(in the rows, 128 means zero)
One hidden turn or mirror swaps the rows below in pairs. Which row is each named row swapped with?
The rows were stretched afterwards, more along some directions than others.
Q592: [153  95 121 131 144 130 130 124 143 107 132 153 127 111 114 141 152 121
 120 160 113 109 124]
Q157: [125 119  80 193 156 111 126 139 138 159  98 147 120  87 125 116 109 128
 117 116 125  96 143]
Q183: [112 101  83 177 121 119 139 133 130 150 139 150 103 123 107 147 118 113
 129 114 131 102 112]
Q769: [120 142  87 160 157 117 125 141 135 150 108 139 134 110 116 124 134 123
 105 103 128 101 145]
Q163: [136 121 144 117 163 107 143  88 155 120 142 145 140 100 112 118 142 132
 121 158 131 103 142]
Q653: [122 138  91 166 160 111 119 143 142 150 101 137 130 101 118 125 127 125
 109 117 129 103 144]
Q786: [118 104  89 175 131 123 136 138 134 145 122 149  99 118 101 139 123 118
 125 115 136 102 115]
Q574: [114 113  93 167 143 122 135 143 133 151 104 143 102 120  87 117 152 131
 117 108 142 114 121]
Q962: [128 115 134 124 135 104 161 107 127 135 121 136 127 127  98 110  99 120
 115 135 137 127 147]
Q543: [137 109 128 159 120 133 123 148 121 146 140 134 105 123 157 127 144 116
 147 118 107 128 108]
Q22: [152 124 128 144 138 125 119 133 127 149 118 120 126 106 129 104 154 106
 129 156 107 125 123]
Q137: [135 105 126 141 124 123 149 127 133 125 171 131 107 103 121 134 130 101
 129 165 109 117 115]
Q899: [136 128 112 148 161 143 118 120 103 136 115 151 144 117 142 147 157  86
 121 122 117 107 129]
Q990: [128 118 132 117 128 107 158 118 115 134 116 135 133 137  97 119 112 119
 107 127 139 133 145]
Q600: [118  99  85 183 128 127 136 137 137 149 127 144  98 114 101 141 110 117
 127 121 134 103 120]
Q48: [123 120  81 189 160 112 122 138 135 161  98 152 119  87 123 119 114 124
 116 113 124  96 142]
Q791: [123 114 119 133 136 135 151 129 120 120 174 137 100 110 128 146 148  97
 130 145 115 112 118]
Q734: [136 118 138 125 152  97 150  91 159 119 127 139 141 104  97 112 116 140
 112 158 144 109 147]
Q125: [117 122 119 143 133 134 136 132 102 142 156 148 116 128 169 139 179 104
 155 110 104 118 101]
Q4: [124 130 134 111 144 105 152 117 128 120 116 131 151 130 136 116 124 137
 121 126 132 121 152]
Q173: [125 120 120 150 124 133 125 141 106 150 156 134 114 127 164 138 169 108
 154 115 102 124 102]
Q219: [121 129 124 130 153 123 131 109 112 134 168 148 128 115 173 143 182 107
 150 135 103 103 107]
Q322: [124 143  92 162 160 115 120 139 133 150 103 140 135 107 123 124 140 117
 112 111 123  99 138]
Q261: [132 115 120 141 124  92 149 126 147 130 134 136 136 119 142 129  82 142
 122 138 121 118 147]
Q729: [114 138 108 108 140 120 148 132 100 138 117 137 139 155 100 136 161 101
 109  94 133 124 138]
Q496: [157  96 129 141 135 128 129 135 164 106 123 144 120 110 106 133 133 138
 110 165 125 118 127]
Q241: [119 113 111 139 148 126 163 115 132 121 174 135 104 105 119 141 148  99
 122 149 124 106 119]
Q506: [117 110 100 166 145 126 129 137 141 149 103 139 109 116  88 123 149 131
 120 119 145 113 118]
Q620: [126 134 143 111 153 124 136 111 122 121 158 150 143 121 152 141 176 115
 138 134 115 114 121]
Q204: [132 109 110 153 119  95 149 116 147 129 140 143 135 113 142 128  82 137
 128 146 119 103 142]
Q763: [108 126 121 103 166 135 158 115 110 106 149 145 126 119 118 143 174 100
 113 124 134 110 126]
Q991: [138 110  86 171 156 116 137 127 120 137 141 176 115  97 150 145 118 109
 123 139 103  92 148]
Q434: [128 134 132 117 147 105 148 119 131 126 108 130 155 124 133 114 123 136
 115 123 132 121 152]
Q32: [137 116 126 144 126 125 144 134 131 138 164 123 106 108 126 127 132 106
 129 153 109 124 117]
Q402: [141 127 126 137 159 137 119 115 120 124 114 149 141 116 138 146 150  96
 117 133 121 111 129]
Q903: [125 119 125 117 131 108 162 128 111 140 117 138 125 138 102 120 115 119
 109 118 133 136 150]
Q263: [115 121 124 111 160 141 159 116 115 109 156 141 120 117 114 145 169  98
 120 126 132 109 124]
Q975: [144 100 102 151 141 100 144 135 140 133 131 165 111 101 119 121 112 148
 114 137 118 106 164]
Q575: [142 109 101 155 141  93 140 128 134 136 130 160 117 103 122 125 110 146
 113 137 120 109 161]
Q783: [133 101 115 144 136 125 155 124 141 116 178 137  97 101 126 136 128 110
 128 160 116 107 117]
Q451: [137 111  93 155 141  97 146 144 138 145 115 154 111 109 100 110 112 153
 104 117 129 115 163]
Q888: [152  96 117 131 137 128 131 139 142 113 125 150 129 113 104 143 156 132
 109 146 124 119 126]
Q998: [141 119 113 150 155 127 123 123 117 124 130 166 138 107 147 157 140 106
 114 130 112 105 143]
Q904: [128  92  89 154 149 124 143 127 120 119 132 159 119 104 121 139 153 114
 125 142 117  99 128]
Q348: [149  96 143 156 116 136 132 139 169 118 141 127 109 115 122 128 110 144
 120 149 128 131 118]
Q982: [122 133 124 100 138 119 150 130 106 136 112 136 136 147 104 126 156 110
 117 106 128 132 138]
Q881: [139  91  91 147 152 126 142 129 120 120 126 165 117 102 116 137 158 112
 126 143 112  98 130]
Q618: [125 133 119 113 134 117 148 133 101 143 113 131 139 148 101 127 147 102
 115 102 126 130 139]
Q708: [131 116 122 129 125  98 154 114 139 121 139 137 143 118 144 129  94 137
 121 142 125 112 147]
Q286: [120 132  80 177 163 119 120 137 143 152 105 141 129  97 116 123 140 124
 109 108 128  96 138]
Q160: [154 105 126 125 145 130 132 136 142 106 124 145 132 109 103 132 161 122
 110 155 120 119 133]
Q423: [133 115 142 123 139  99 158 103 136 128 113 136 131 119  92 113 100 127
 107 143 145 126 152]
Q954: [129 114 104 154 142 111 127 150 134 155  92 138 110 120  88 105 147 150
 113 107 139 124 136]
Q688: [123 115  99 155 141 121 130 152 130 146  90 143 108 124  85 109 148 141
 115 106 142 121 137]
Q370: [134 130 146 112 159 100 141  91 149 116 139 146 142 108 114 125 139 139
 114 149 137 111 142]
Q143: [146  96 115 135 142 133 138 139 156 101 133 145 113 114 102 138 143 133
 106 158 126 110 127]
Q943: [147 132 142 136 153 138 109 123 117 137 103 128 145 119 135 122 166  92
 128 134 116 124 121]
Q430: [135 113 114 157 119  97 147 126 140 134 138 142 134 115 146 134  76 132
 125 137 115 110 143]

Swapped with Q618: Q786
Swapped with Q434: Q157
Swapped with Q48: Q4
Swapped with Q708: Q286
Swapped with Q620: Q991

